In the rows, zero is written as 128.
Each path below is one point turned by a fixed rotation once a step. After each direction that follows a path, write how fast that rotation turns it, in degrees a step (0 if it stays still).
Each turn is a multiple of 5 degrees from 10 to 175, or 0.
Each row of a path follows its step; steps can be skipped.
Rotation 1:
step 4: [136 129 115 123 130 141 142 123 140 128 133 124 121 133 140 131 122 122
 121 135 135 126 140 133 130 121 141 123 133 129 140 124 134 129 132 127
 124 136 132 129 128 152 129 153 130 116 121 125 137 141]
step 5: [140 121 131 127 128 135 124 136 128 145 127 132 127 127 133 144 130 135
 141 121 133 139 133 132 139 128 131 129 136 128 114 131 120 128 141 137
 123 127 132 114 117 147 131 128 136 120 143 147 135 117]
step 6: [136 142 124 134 124 138 124 119 127 125 131 136 125 141 122 117 114 112
 134 130 136 129 143 137 130 117 135 135 135 137 128 129 132 125 135 135
 133 126 113 119 121 122 134 131 104 134 142 131 121 121]
step 8: [127 127 124 141 125 124 128 133 124 122 116 137 150 138 134 118 126 134
 100 123 149 134 137 135 134 138 124 117 130 131 121 127 144 129 123 128
 128 131 125 117 133 137 129 133 124 117 129 132 131 124]
step 9: [137 120 124 131 136 131 128 126 139 129 130 119 141 120 132 135 111 137
 113 125 122 122 116 135 133 116 123 120 139 133 147 131 123 117 130 146
 122 137 134 130 128 127 130 118 119 122 133 149 125 134]
step 10: [132 131 126 125 116 133 130 121 128 126 114 133 128 125 137 139 132 139
 122 124 130 122 142 135 122 100 118 140 129 135 116 129 125 120 121 126
 129 122 137 120 128 129 127 127 126 113 137 122 103 134]
step 11: [125 123 118 118 130 142 122 114 119 124 138 119 116 132 140 129 111 129
 130 133 133 137 142 144 117 131 121 127 123 125 138 113 127 119 130 123
 118 129 115 125 135 135 130 119 140 120 121 140 120 122]
step 12: [119 120 133 126 147 129 110 127 127 132 129 119 134 136 112 130 124 134
 124 129 140 134 137 137 137 123 128 150 134 124 117 129 136 126 130 126
 128 114 132 129 132 138 130 145 137 128 137 141 129 144]
step 13: [134 126 130 123 133 120 134 121 122 123 142 120 122 126 113 145 119 116
 115 113 138 136 139 144 136 123 128 107 129 140 133 135 126 128 127 131
 121 130 121 122 120 130 135 136 130 134 141 115 125 129]
step 18: [129 134 143 131 119 139 121 115 138 132 134 110 138 141 140 125 125 133
 124 127 127 138 131 133 129 125 126 122 131 122 124 128 139 119 115 123
 109 138 122 130 117 127 123 121 127 144 144 137 115 123]
step 19: [122 128 136 129 144 127 112 131 113 119 117 128 142 124 135 124 123 130
 123 121 135 125 134 134 130 126 119 116 133 127 126 115 120 125 133 134
 136 107 133 129 131 123 123 132 125 142 126 134  99 127]
[123 129 128 131 130 132 126 125 130 129 128 126 125 123 128 130 126 128
 128 126 128 126 126 124 128 129 127 128 132 130 128 128 131 127 131 130
 126 131 128 135 124 130 127 128 130 128 125 129 127 126]
155
[126 125 128 124 132 128 128 124 125 128 124 127 128 129 131 127 128 132
 126 129 123 124 130 127 129 128 123 127 130 127 129 127 130 127 123 127
 125 129 130 128 130 125 127 127 128 127 129 129 125 129]
40
[131 130 128 130 129 127 124 124 128 129 125 125 128 127 127 130 132 127
 127 128 126 129 125 127 128 127 132 129 130 129 131 126 127 120 125 128
 129 125 125 129 130 130 126 130 125 130 131 125 130 130]
120
[128 129 126 127 132 132 130 130 126 129 127 129 125 129 127 128 130 127
 131 131 123 130 129 126 128 128 127 125 129 128 129 129 130 129 128 128
 131 130 129 125 124 130 130 135 128 130 133 127 132 124]
35
[130 127 126 129 127 126 130 127 125 131 127 131 127 125 123 128 125 130
 129 129 131 127 128 127 124 128 128 124 129 129 132 124 125 131 129 126
 128 128 128 132 132 130 125 130 129 130 132 131 125 126]
175
[129 126 128 128 131 126 125 129 125 127 126 130 128 127 125 127 130 124
 128 124 129 123 128 130 126 126 131 128 133 133 128 132 127 128 129 129
 126 128 131 126 127 125 131 125 130 129 129 132 132 129]
100
Rotation 2:
step 1: [128 128 126 116 137 131 125 119 128 142 123 147 126 135 117 138 140 136
 119 132 114 127 124 126 138 130 124 138 127 123 137 129 127 127 126 112
 124 114 127 133 118 123 121 138 122 133 125 127 137 139]
step 4: [129 118 140 132 132 139 134 111 134 115 148 132 133 125 127 133 127 112
 124 134 133 125 111 134 128 122 127 119 117 129 119 130 128 125 117 130
 126 125 113 130 133 123 117 136 125 125 126 128 135 135]
step 5: [134 121 119 134 145 128 126 133 122 130 128 139 128 113 132 148 141 139
 116 126 119 122 128 127 126 142 125 126 134 130 129 125 136 128 126 132
 122 122 132 142 130 121 120 134 130 112 131 133 125 139]
step 6: [129 135 131 135 126 143 125 117 118 126 126 133 126 115 130 131 130 110
 133 131 131 114 112 126 143 132 135 131 124 127 143 140 112 125 134 113
 125 125 126 136 126 124 131 134 127 131 127 121 130 127]
step 7: [129 127 117 130 132 142 124 124 143 123 134 124 127 131 136 136 124 134
 115 128 116 109 140 127 121 142 120 139 138 129 130 141 126 134 112 122
 137 127 127 127 125 140 127 135 129 128 130 130 135 138]
step 10: [124 118 129 126 139 126 140 125 128 121 130 146 133 118 132 134 138 119
 117 120 133 125 118 123 131 134 132 126 135 119 143 133 128 136 129 130
 115 112 120 131 124 132 141 128 116 133 131 115 135 127]
step 13: [128 121 129 141 140 136 129 118 123 122 134 125 122 139 134 124 136 135
 114 130 124 127 120 124 140 122 127 122 132 141 130 122 125 129 128 114
 141 121 116 122 119 127 110 134 133 144 130 127 125 137]
step 15: [126 117 124 124 120 144 131 110 122 116 128 128 132 127 147 137 134 124
 120 128 139 130 130 126 144 124 125 120 112 122 126 133 126 144 125 126
 127 116 132 135 123 129 119 132 134 131 120 125 124 120]
step 16: [129 126 129 120 126 126 117 126 137 126 143 136 142 122 118 144 136 127
 115 130 130 125 123 135 128 131 125 144 138 127 121 138 137 129 125 124
 120 118 128 130 124 121 119 130 120 132 122 136 140 148]
step 20: [124 120 132 126 125 128 122 126 135 126 142 135 131 114 143 134 134 135
 116 132 114 118 128 131 128 138 125 119 129 136 121 140 126 128 120 124
 134 118 139 136 133 115 115 132 126 121 135 142 131 124]
step 21: [142 127 129 132 136 141 126 116 127 117 118 140 125 120 117 139 138 114
 138 135 128 126 116 122 132 130 130 127 133 118 131 133 132 136 130 121
 119 124 132 142 134 139 116 128 129 132 138 127 139 132]
[128 125 130 129 129 126 129 130 126 129 128 129 124 132 126 127 129 123
 127 128 130 122 129 127 131 130 130 129 133 134 128 129 131 129 131 127
 128 130 132 130 127 131 129 128 128 129 129 126 127 125]
95
[126 128 125 127 130 127 130 128 126 130 127 131 125 125 128 129 125 128
 128 123 128 129 130 126 131 128 131 132 127 130 132 123 124 126 126 129
 127 127 125 132 123 126 127 129 129 126 126 124 128 125]
85
[128 129 127 130 130 131 127 131 125 126 130 130 128 128 127 128 129 127
 124 127 132 126 125 131 126 127 126 128 126 131 129 127 130 125 131 134
 125 127 124 124 129 126 133 128 129 122 127 129 128 129]
55
[133 130 128 129 131 130 129 130 129 131 129 125 125 124 129 131 126 125
 130 129 125 126 124 131 127 133 128 127 127 127 128 129 127 130 123 127
 126 130 129 128 131 126 128 127 129 125 129 128 132 124]
25
[124 131 131 134 127 130 130 128 126 125 127 131 127 128 131 130 125 127
 132 126 124 128 130 127 126 129 126 129 131 127 127 131 130 128 130 128
 128 131 124 133 129 128 130 131 126 127 131 132 129 127]
25
[129 132 131 126 129 127 130 126 129 133 129 127 129 128 128 129 131 122
 129 127 126 130 132 126 125 127 125 129 130 131 129 126 126 129 131 130
 132 126 126 127 132 129 130 124 130 127 124 131 125 126]
0
[126 130 126 130 128 130 125 127 128 129 129 131 128 129 123 127 132 127
 132 129 130 131 127 129 133 127 129 132 129 128 128 128 128 128 129 124
 129 129 127 126 131 121 127 126 131 132 130 129 132 128]
145
Rotation 3:
step 1: [125 132 134 132 122 134 120 130 134 131 118 123 110 147 131 129 121 133
 132 126 132 119 150 132 129 125 119 128 147 122 125 126 137 118 140 122
 125 123 130 138 131 130 122 126 126 120 131 123 118 131]
step 2: [135 130 119 124 136 119 127 139 131 129 108 132 119 138 121 136 122 131
 124 133 125 130 140 130 143 145 134 130 120 123 151 137 129 129 127 115
 124 127 128 123 127 132 127 137 125 131 129 125 123 121]
step 7: [141 138 143 117 122 121 122 123 131 126 129 133 121 121 131 122 125 150
 119 123 135 120 125 130 128 127 125 116 131 124 128 135 130 131 130 117
 137 136 127 116 143 123 115 138 127 126 133 128 122 122]
step 8: [136 124 132 117 128 153 135 127 129 131 123 119 115 138 134 125 123 128
 116 129 127 125 129 124 126 126 141 125 122 132 133 134 132 141 126 128
 127 115 129 124 134 118 118 128 136 122 115 132 127 112]
step 9: [130 137 123 134 133 139 130 124 116 131 119 129 127 151 135 140 128 136
 126 139 137 117 118 133 117 132 126 119 121 129 126 136 136 127 137 122
 123 131 124 124 121 114 138 126 138 129 128 117 130 133]
step 10: [125 133 131 123 132 138 131 133 135 116 125 129 133 134 128 138 117 138
 127 120 127 137 121 116 140 131 122 122 126 121 131 137 129 121 127 115
 141 124 112 142 128 123 126 119 123 123 130 110 126 137]
step 11: [137 141 128 128 132 132 109 118 126 117 118 137 127 113 133 129 126 142
 125 127 131 122 123 121 141 134 149 129 125 117 123 131 129 121 133 130
 124 115 130 133 131 135 127 131 129 125 132 125 125 117]
step 12: [143 123 117 111 135 136 133 116 142 130 133 128 121 132 124 124 122 132
 121 128 133 123 142 120 130 129 132 121 118 132 114 128 147 132 135 133
 123 130 128 126 120 135 125 119 136 124 137 124 130 123]
step 13: [135 134 128 120 130 126 134 117 139 125 121 128 119 137 129 131 130 129
 136 131 131 117 114 118 119 126 137 118 120 139 144 113 127 130 140 114
 127 129 115 125 123 131 134 133 127 127 132 133 120 140]
step 14: [110 132 118 128 138 125 131 117 126 132 133 136 131 135 137 129 125 139
 112 121 123 125 136 114 123 121 139 116 135 122 140 128 124 129 134 119
 141 124 123 136 136 129 125 116 133 128 119 128 125 133]
step 16: [131 127 132 130 135 136 133 123 144 140 118 118 136 127 125 121 146 149
 120 133 116 124 122 125 134 123 126 126 120 135 115 127 131 139 124 117
 134 126 129 127 126 132 126 124 132 123 140 120 130 124]
[130 127 128 129 132 128 129 128 133 128 130 133 130 131 129 128 128 124
 130 128 131 127 126 132 126 127 125 130 127 125 124 126 130 126 126 128
 129 131 126 125 126 127 123 128 131 126 130 126 129 130]
120
[129 127 132 127 128 133 126 131 127 122 126 127 126 127 129 130 125 130
 127 128 132 127 126 129 129 128 126 128 129 129 123 131 127 126 128 128
 127 130 128 130 125 123 130 128 128 130 122 126 131 126]
35
[129 132 132 129 127 129 128 130 125 127 126 130 128 128 135 126 130 129
 130 128 132 132 127 129 126 126 128 127 129 127 131 125 129 125 132 130
 126 130 128 125 127 131 131 127 127 130 132 129 126 124]
175
Rotation 4:
step 0: [116 132 121 124 125 121 141 126 128 128 123 122 128 126 123 129 134 118
 135 124 141 131 127 112 125 128 119 118 139 118 135 120 145 131 126 128
 127 124 111 138 115 137 127 144 146 143 133 117 132 139]
step 1: [123 120 134 131 113 136 144 121 133 123 125 117 124 126 132 148 128 128
 135 136 135 131 126 127 142 126 129 129 131 122 126 112 130 123 143 133
 109 125 131 128 132 128 136 125 129 121  99 115 126 130]
step 3: [133 134 119 124 121 141 125 123 133 109 129 122 120 131 115 129 130 123
 125 112 141 131 140 129 108 137 117 130 133 142 137 131 132 125 130 127
 132 143 117 129 128 137 128 126 138 127 147 136 122 122]
step 6: [127 137 120 122 130 115 113 132 112 121 142 127 129 123 126 123 126 125
 121 125 114 123 129 117 138 119 123 116 128 136 121 123 130 123 125 134
 138 138 136 133 131 131 120 129 139 134 155 146 132 118]
step 8: [130 127 137 126 129 115 127 135 138 151 132 141 129 112 122 122 134 130
 134 137 115 128 132 142 125 123 135 131 129 118 121 134 140 134 115 117
 126 112 129 123 120 116 131 131 122 130 118 113 135 127]
step 12: [120 125 148 116 119 117 118 126 127 136 127 127 127 131 123 131 126 126
 129 120 141 117 143 120 114 146 129 121 120 128 121 129 128 118 124 133
 133 131 114 126 141 145 132 134 126 117 129 140 125 143]
step 13: [113 127 124 126 139 142 139 123 123 130 124 125 130 156 144 127 123 132
 129 128 132 129 133 131 135 125 131 126 123 125 139 128 116 127 144 137
 119 129 118 127 139 136 133 131 138 129 145 128 110 139]
step 17: [124 133 131 119 131 124 128 137 129 121 126 123 131 122 130 139 120 112
 135 139 127 138 114 127 133 111 116 126 142 124 133 121 125 143 136 116
 116 115 129 127 108 116 128 132 132 138 124 113 131 121]
step 19: [130 132 116 133 124 136 140 116 138 118 144 133 119 129 118 117 132 130
 129 112 120 125 130 115 119 128 137 132 127 135 129 152 128 132 136 145
 127 118 134 139 136 135 131 135 131 129 131 124 139 121]
step 20: [119 118 118 123 118 131 126 120 125 120 131 127 107 125 131 133 120 121
 131 132 127 138 132 144 117 137 119 136 139 129 141 147 143 131 132 113
 134 116 116 138 114 131 134 128 132 119 126 127 124 127]
step 21: [107 119 137 123 126 132 133 129 135 139 119 125 126 128 125 142 122 123
 110 131 125 128 121 137 133 141 130 134 137 121 113 127 128 122 121 122
 142 132 124 111 144 131 136 114 134 117 120 132 129 121]
[133 128 127 128 128 130 130 124 129 131 124 131 131 132 132 125 127 129
 131 127 124 129 127 128 126 126 125 128 128 125 125 129 128 131 131 130
 129 130 132 128 132 131 131 126 130 127 125 127 128 129]
125
[133 125 130 127 125 129 131 127 130 127 126 130 124 125 128 123 128 127
 127 126 130 128 128 127 122 130 127 127 124 126 128 130 133 128 124 130
 129 124 128 126 125 128 126 130 128 129 129 129 126 131]
90
[125 124 128 129 130 125 131 127 127 127 129 132 129 126 126 131 131 128
 130 128 127 126 123 126 128 132 129 132 127 124 130 130 133 128 131 124
 129 124 129 130 130 133 129 127 128 128 129 127 130 127]
35
[131 130 130 127 129 127 124 128 126 131 131 127 126 126 127 127 128 131
 128 128 129 128 128 132 127 129 128 124 128 127 132 126 134 126 130 132
 124 130 128 128 126 132 128 124 127 123 125 129 131 126]
170
[126 125 130 131 125 126 130 128 124 130 126 128 132 128 125 127 127 126
 128 128 133 130 131 128 126 128 127 127 131 129 124 126 131 132 127 126
 130 131 129 126 129 132 123 129 130 126 131 128 130 124]
120
[126 126 127 127 124 127 131 130 131 131 128 130 123 128 128 132 128 129
 124 127 132 130 130 127 125 129 127 128 129 129 133 129 122 127 131 128
 132 129 131 130 129 130 131 128 130 124 127 128 129 129]
40
[128 128 127 128 126 126 124 126 127 128 127 134 127 134 126 129 130 129
 128 124 128 128 129 122 130 125 129 130 127 129 130 130 129 130 125 133
 126 129 125 131 126 130 130 129 128 129 132 130 126 124]
110
